In the data rows, 128 means zero.
How far apart are the two rows of each pair, measured in a hidden way? 0 means very close, and 40 very far. Two or three weighted sums of its numbers give each row a place; it is the straight-line distance between the places.
[115 120 128 133 108 112  96 139 114 127 100 201  80 107 133 130]
[146 158 139  99  86 128 127 155 106 104 156 158 167 119 127 155] ~ 16
[128 168 103 103 154 177 127  78 124 134 123 125 178 175  85 108]
[127 152  85 136 125 111 132 141  87 125 162 160  89 153 114  92] ~ 13
[155 155  71 118 128 152 129  95 179  81 118 144 130 167 104  65]
[ 57  96 133 137  95 144 139 103 134 135 114  97  86 122 111  85] ~ 23
[118 145 163 114 106  95 125 146 138 128 125 146 123 149 127 133]
[148 131 116  80 112 135 140 131 120  89 171  96 214 147  59 127] ~ 16
[154 175  86 156 120 108 103 107  76 139 153  54 114  95 129 135]
[129 115 181  87  80 125 112 116 116 153 133  93 164  86 137 168] ~ 16
[109 105 157 143  94  93  97 141 109 132  65 200 115 119 155 145]
[ 95 109 158  91 125 171 124 105  90 163  97  51 125  88  89 133] ~ 7
[144 144 103 173 112 133 136  86  82 164 179  63 110  82 109 119]
[204 164  49 140 150  89 180 172 116  91 164 115 152 183  99 117] ~ 21
[165 204 119 141 125 106 151 116 152  98 130  92 198 153 135 132]
[119 127 118 156 131 138  96  87 108 161 153  94 108 100 124 157] ~ 30
[ 81 108 139 114 103 139 121 141  64 147 159 147 116 106 125 172]
[137 171 110 108 160 164 145  84 107 151  90  80 168 169  67  93] ~ 25
[137  63 161 126 136 176  99  79 132 181  94  93 106  59 136 135]
[119 182  97 126 145 175 149  96 140 128  61  96 131 167  73  52] ~ 27
[113 164 134 186  90 121 140 108 200  83 142 108 106 123 122  71]
[117 140 160 136 156  94 111 148 174 121  69 146 137 150 144 151] ~ 12
[116 158 104  94 118 119 118 158  87 106 167 188 136 178 119 100]
[117 144 130 162 113 114  99  95 102 146 129 126  90  91 124 129] ~ 25
[165 117 147 150 141  77 129 173 138 136  97 139 129 126 105 167]
[161 204  94 152 142  99 133  83 132 149 119  92 107 163 130 102] ~ 22
[ 71  95 152 198  75 118 105 119 154 141 117 142  62  71 153 107]
[109 118 115 145  94 136  87  86  89 181 159  70 102  61 127 150] ~ 11
[105 176  73 165 157 132  93  70 101 137 120 109 133 166 127 118]
[155 139 110 117 139 102 132 158 153  99 157 142 137 153 178 171] ~ 14
[105 145 153  94 120 131 115 144 145 137 113 197 116 150 163 141]
[121 163 126 169 106 106 127 126 185  84 122  96 102 130 164  89] ~ 6
[172 181  91 113 127 111 143 134 123 100 167 137 184 154 143 150]
[105 153 107 135 125 176  93  70 101 158 116  85 115 119 156 158] ~ 24
[151 138 161 105 106 107 116 144 134  91 183 115 157 102 145 175]
[145 169 126 160 117 109 138 135 186  69 119 148 146 158 135  77] ~ 27
[ 96  98 176 151 129 128  93  93  99 170  94 107 143  95 155 181]
[109 106 117 113 147 190 117  83 125 154 112 124 128 112 135 101] ~ 31
[104 155 174 134  80  91 136 153 147 119 125 139 107 121 185 130]
[106 147 186 173 116  92 106 116 156 123  83 146 121 107 165 143] ~ 5
[ 92 129 166 162  75  72 126 175 158  85 167 138 104 112 132 101]
[163 157  78 182 133  85 126  97  95 127 104  82 163 125  70 125] ~ 14
[161 135 121 120 126 102 127 131 134 131  86 174 116 157  98 121]
[190 163 139 160  94 122 122 115 165  89 164 127 200  82 135 147] ~ 26
[105 145 160 176  89  97 129 127 192  89 123 144 125 131 162  89]
[164 154 145 157 113  89 120 112 120 110 152  87 152  74 133 134] ~ 4
[156 196  56 110 129 161 133  82  98 117  86 135 171 186  83  73]
[154  74 151 167 144  78 126 171 163 115 161 134 101 119 176 148] ~ 36
[156 153 106 148 127  99 145 171 177  80 121 154 137 169 106 108]
[ 63 117 181 120 127 177 117 138 139 139 145 152 119 107 192 186] ~ 10
[118  88 124 100 110 143 117 135  99 142 158 165 151 115  99 162]
[140 131 123 126 136 127 154 178 104 102 164 150 113 154  83  97] ~ 22
[180 133 108 147 181  71 150 161 160 116 134 116 146 176 128 147]
[122 177 111 136 116 156 142  86  64 165 103  75 139 120 140 127] ~ 11
[203 207  69 194 101 101 115  98 102  72 174  63 140 110  96  91]
[107 151 138 112 114 114 143 158 148  99 146 163 150 161 138 126] ~ 11
[ 95  75 137  87 123 125 135 158  90 137 136 131 102 104  79 147]
[101 107 195  97 133 132 119 126 155 125 172 139 156 102 192 202] ~ 19
[161 117 156 138 101  91 141 168  99 145 128 112 133 128 124 169]
[101 103 125 127 137 115 122 152 139 144 130 136  93 158 130 135] ~ 11
[168 169 114  61 131 107 147 163 139  79 124 182 141 193 108 101]
[180 141 130 171 108  89 119  91  83 134 151  78 121  80 106 137] ~ 31
[148 107  96 134 117 158  97  95 123 131 152 116 140  79 143 114]
[100  87  95 134 126 136 112 159 112 143 114 207 105 142 156 140] ~ 20
[ 83 120  95  74 137 171 125 114 131 161 102 159  47 144 138  76]
[118 132 133 138 139 145 147 114 106 158 164  54 116 108 121 107] ~ 18
[136 160  86 112 131 182 157  92  83 114 174  64 152 134 110  94]
[173 145 165 161 110  87 112  85 149 152 186  85 165  87 141 152] ~ 33
[127  85 137  79 121 173 142 143  99 148 169 147 106 100 114 137]
[122 149 118 169 162 114 105 121 122 131 115 126 165 124 126 185] ~ 15
[127 145 117 156 112 128 123 109 184 115 114 126  68 142 116  89]
[123 105 112 128 150 131 137 154  93 160  97 125 119 160 135 155] ~ 14
[119 113  84 111 123 182 100 119  73 161 161 150 150  96  96 145]
[145 144  99  96 143 174 143  85 116 142  78  91 194 151  76 109] ~ 7
[111 135 121 126 106 140 152 152  69 110 169 168 112 134 141 152]
[150 121 148  89 115 111 123 151 125 121 139 130 126 107 154 163] ~ 11
[101  62 136  88 157 162 145 157  86 168 132 132 110 106 127 155]
[154 121  96 102 128 113 108 153 140  90 159 178 101 149 107  97] ~ 14
[ 71 148 119 181  98 136 134 106 191  88 129 141 121 126 162  82]
[131 121 124 149 142 125 118  83 131 137 123  77 138  88 161 137] ~ 12
[129 118 113 110 126 140 148 136 100 141 164  99 182 127  97 145]
[114 114 103  68 126 184 114 153  75 121 192 142 111 133 106 130] ~ 17
[116  98 182 108 109 185 109  73 128 182 130 107 122  71 177 134]
[157 119  78 100 112 171 134  95  95 141 139  82 163 124  64  92] ~ 4
[136 142 118 132 169 101 117 142 155 136  89 141 170 154 190 150]
[132 121 103 125 144 201 135 102 129 147  79 146  95 152 119  82] ~ 34
[196  82 150 116 117 144  94 116 160  95 157 168 156  96 147 173]
[164 144 101 128 203 106 145 166 156  91 107 157 122 186  91 108] ~ 25
[112  74 138 185 119  95 147 146 210 104 117 161  82 127 112  99]
[ 57 113 196 127 129 118 116 128 184 155  72 138 117 128 191 133] ~ 25
[150 120 130  91 113 113 135 167 103 123 176 108 144 136 111 141]
[129  94 138  98 115 130 112 147 105 142 139 143 155 108  96 158] ~ 1
[146 116 123 113 166 106 156 153 144 155 100 126 130 176 138 131]
[162 106 113 137 145  80 146 152 165 106 145 135 138 159 131 133] ~ 14
[ 88 113 132 116 128 168  94  78 120 177  75 174  91 111 126 121]
[154 158 143 163 134  86 126 113 170 125  65 140 156 139  82 113] ~ 9
[ 89 106 158 119 133 163 138  91  81 169 151  70 115  95 134 122]
[ 96 120 155 122 127 164 140 167 135 126 111 177 104 127 148 120] ~ 25
[ 75 102 123 117 139 157 132 159 103 121 169 166 105 140 154 131]
[ 65 153 101 120 129 212 121  78  66 187 127  84 106 131 131 109] ~ 3
[109 119 138 119 154 104 142 167 101 165 111 134  96 165 160 157]
[125 176  97 149 131 144 135 175 105  99 140 159  81 184  86  85] ~ 12
[106  77 143 107 111 144 124 145 118 136 146 113 132  92 108 137]
[139 115 149 137 132  98 124 178 136 125 134 133  82 121 154 118] ~ 18
[157 112  67 151 177  83 141 175 123 100 122 157 133 151 122 126]
[150 135 174 158  88 135 123  91 123 135 158  88 125  69 184 151] ~ 25
[142 163 133 129 100  95 145 128 176  94  63 165 141 142 131 106]
[157 115 134 160 146  72 149 162 155 116 103 141 127 150 121 122] ~ 15
[151 172 106 179 113 125  97  95 102 118 157  57 137  88 154 108]
[ 90 124 186 108  98 113 114 144 178 128 113 144 131 154 139 115] ~ 13
[124 104 136 125 163 113 158 170 141 145 110 120 132 164 136 129]
[ 72  84 226 137 110 139 113  88 198 199  91 116  56  70 161 122] ~ 23
[106  77 176 110 158 137 113 122 141 133 108 144 178 101 125 186]
[109 143 170 147 139 110 121  89 119 182  74 127  93 119 134 139] ~ 12
[123 121 101  92 134 145 117 149 110 136 129 142 158 134  58 158]
[127  89 175  93 145 140 145 143 171 134 107 139 165 127 129 168] ~ 3
[130 189 108 121 115  72 117 128 136  93 125 168 155 161 123 144]
[ 80  59 144 146 144 114 125 165 122 125 126 202  81 112 162 163] ~ 34
[116 176 128 123 123 177 126  79 109 125 136 108 182 125 127 138]
[134 109 161 118  86 130 117  83 139 177  78 129 120  87 150 115] ~ 9
[136 106 127 100 110 130 150 155 170 126  88 178 103 142 141  93]
[126 157 121 160 130 101 126 110  78 154 107  82 161 112  97 157] ~ 27
[143  97  99 113 116 181 104  90 111 150 127 106 149  84 160 133]
[147  68 175 144 105 133 136  94 130 149 130  79 129  52  98 158] ~ 34
[ 80  77 162 154  73 112 123 137 143 150 147 130  50  73 128 111]
[117  75 164 103 139 130 124 136 151 145 117 162 160 109 145 173] ~ 17
[ 92 110 148 121 122  99 104 152 119 140 103 206 102 127 145 119]
[123  94 146 118 124 104 125 164 135 149 121 165 133 149 170 156] ~ 12
[128 147  82 112 117 162 120 109 105 107 147 118 175 142  94 146]
[149 124 178 151 127 120 122  90 138 139  77  92 145  86 151 161] ~ 13
[112  16 160 141 138  93 117 178 143 158  91 153  87 110 123 162]
[163 122 121 124 128 108 157 172 121 121 169  99 134 157 117 147] ~ 13
[ 84 123  93 162 160 115 112 105  70 154 128 135 145 143 109 176]
[102  95 158 145 116 114 140 173 172 105 157 192 104 136 102 123] ~ 7
[185 146 147 142  95  85 129 131 163  96 118 113 199 100 124 145]
[191 164 143 185 123  64 113 114 166  78 128 128 159 126 127 118] ~ 7
[112 139  99  82 148 157 158 166  81 109 149 135 143 175 113 130]
[121 120 133  95 112 116 125 164 149 101 125 162 109 154 151 112] ~ 9
[ 94  77 153  93 122 141 144 162  65 127 143 158  96 126 137 142]
[173 176 105 133 120 128 105  81 168 103 116 123 134 124 143  87] ~ 29
[106 100 100  75 107 160 111 144  61 144 187 166 104 116 115 140]
[110  98 137 108 148 153 128 140 129 118 151 109 121 126  92 159] ~ 17
[123 120 142 130 129 160 110  65 119 173 148  82 129  86 138 136]
[122  48 138  84 131 211 128 103 104 152 144  98 123  93 113 132] ~ 23
[108  94 134 117 121  97 116 138 133  96 178 162 148 110 125 158]
[125 160  84 131 131  97 114 158  99 116 123 150 135 172 121 107] ~ 26
[108 132  88 162 142 158 120  84  92 142 122  79 131 144  91 108]
[134 130 111 124 166 133 124 123 145 114  94 132 180 145 109 142] ~ 14
[189 118 156 131 128 107 161 152 163  80 146 119 166 112 109 152]
[134  96 125 133 181 138 148 167 172 129 115 130 121 181 145 115] ~ 16
[122  81 146 124 148 119 138 157 148 124 131 110 153 133 114 167]
[108 177 148 104 132 191 128  75 106 160  96 105 168 164 106 114] ~ 22
[141 149 103 113 132 191 143 104 118 115 161  66 125 119 118  89]
[ 93  63 153 134 174 109 131 166 174 156 112 156  89 133 161 142] ~ 13
[115 117 106 118 123  96 120 153 116 116 148 181 122 165 156 117]
[110 111 117  89 133 156 143 167  85 126 111 179 115 165 102 126] ~ 27
[ 91 121 151  99 114 124 138 147 150 110 130 154 107 157 143 123]
[ 86 163 122 150  96 125 135 131 118 111 109 116 109 132 118  70] ~ 16
[ 59 128 149 158  91 132 116 109 155 137  98 155 114 105 130  97]
[127 174 144 131 130 116 151 164 150 115 103 137 116 181 148 112] ~ 27
[131  94 121 117 194 124 147 183 153 120 100 124 132 182 152 140]
[160 184 146 139 119 120 136 121 176  91 140  87 178 126 144 136] ~ 31
[129 133 103 149 160  82 119 159 115 118 143 182 119 155 148 140]
[131 118 116 124 120 100 129 192  89 123 166 137 141 133 134 156] ~ 6
[108 149 171 154  87  72 149 141 177 108 111 141 105 115 172 115]
[133 118 105  49 132 180 150 125  86 150 158 107 145 139  93 135] ~ 13
[140 140 101 150 130  70 140 170 121 112 141 149 129 178 129 126]
[129 136 123 117 121  89 139 156 136  97 130 197 119 139 134  94] ~ 21
[107  98 141 136 149 121 138 187 126 145 123 150  99 150 161 119]
[155 109 130  80 119 135 138 144 135 110 152 151 167 103 109 165] ~ 19
[158 151 108 170 126  63 124 146 181  53 147 144 118 128 151  82]
[ 85 116 138 170  81 116 119 116 158 161  97 118  59  89 186 116] ~ 22
[151 109 187 120  98 109 120  86 189 175  64 119  84  87 190 116]
[129 145 109 140 183  89 160 164 144 127  99 112 151 199 147 120] ~ 15
[124 113 113 101 132 151 128 129 110 119 130 136 179 143  85 123]
[126 155  67  94 136 146 154 167  79 141 156 147 118 184  92  97] ~ 17
[118 162 136  90 140 145 135 163 124 110 115 138 159 146 112 145]
[164 124  75 118 155  95 164 167 113 112 149 118 163 179  94 129] ~ 7
[124 175 136 130 130 138 124  79  78 177  60  80 145 148 119 133]
[124 104 136 133 136 109 135 152 197  86 107 174 123 144 121  79] ~ 16
[135 147 127 112 105 109 149 153  91 160  79 182 118 155 161 125]
[122  90 159 115 152 106 153 173 167 117 130 128 145 159 112 147] ~ 26
[106  73 120 134 130 147 105  96  81 168 152 137 107  73  95 147]
[ 94 148  84 193 133 141  85  80  80 156 107 121 108 107 108 119] ~ 10
[102 132 189 142 109 158  86  98 140 142 128 112 130  80 171 167]
[126 132 180 141 103  80 104 101 136 141  65 147 133 105 172 143] ~ 10
[163 185  69 106 103 101 124 156 126  73 166 188 162 164 146  86]
[127 115 110 113 128 181 113  89 131 139 120 104 147 113 125 103] ~ 22
[156 157 102 155 130 130 127  87 109 139 121 106 128 122 110  96]
[144 156 155 126 138 135 142 135 146  97 110 103 181 137  89 140] ~ 8
[147 155 130 139 153 108 123 105 147 115 121 114 181 118 177 165]
[130 201 152 115 122 100 149 127 123 150  82 147 170 179 158 131] ~ 8
[123  81 147  93 123 128 111 155 115 128 151 166 142 130 152 163]
[148 112 110 113 131 106 146 166 105 150 132 120 116 153 128 156] ~ 16
[160 165 109 111 118 189 136  76 119 141 115 105 166 143 150 120]
[ 79 124 152 114 117 113 125 131 142 116  89 175 117 144 101 134] ~ 23
[111  84 166 128 114 124  98  96 116 173 153 100 109  59 139 174]
[ 66 112 166 145  88  96 148 123 160 139 127 127  83 104 125  96] ~ 16
[103 126  92 148 122 162  94 112  90 111 197 122  95  99 102 112]
[ 98 128 176 126 135 107 114 133 158 112 145 108 171 109 144 168] ~ 21
[122 132 102 140 118  86 108 132 130 125 149 174 120 133 140 145]
[111 157 127  80 130 142 146 157 105  96 149 153 149 171 157 140] ~ 18
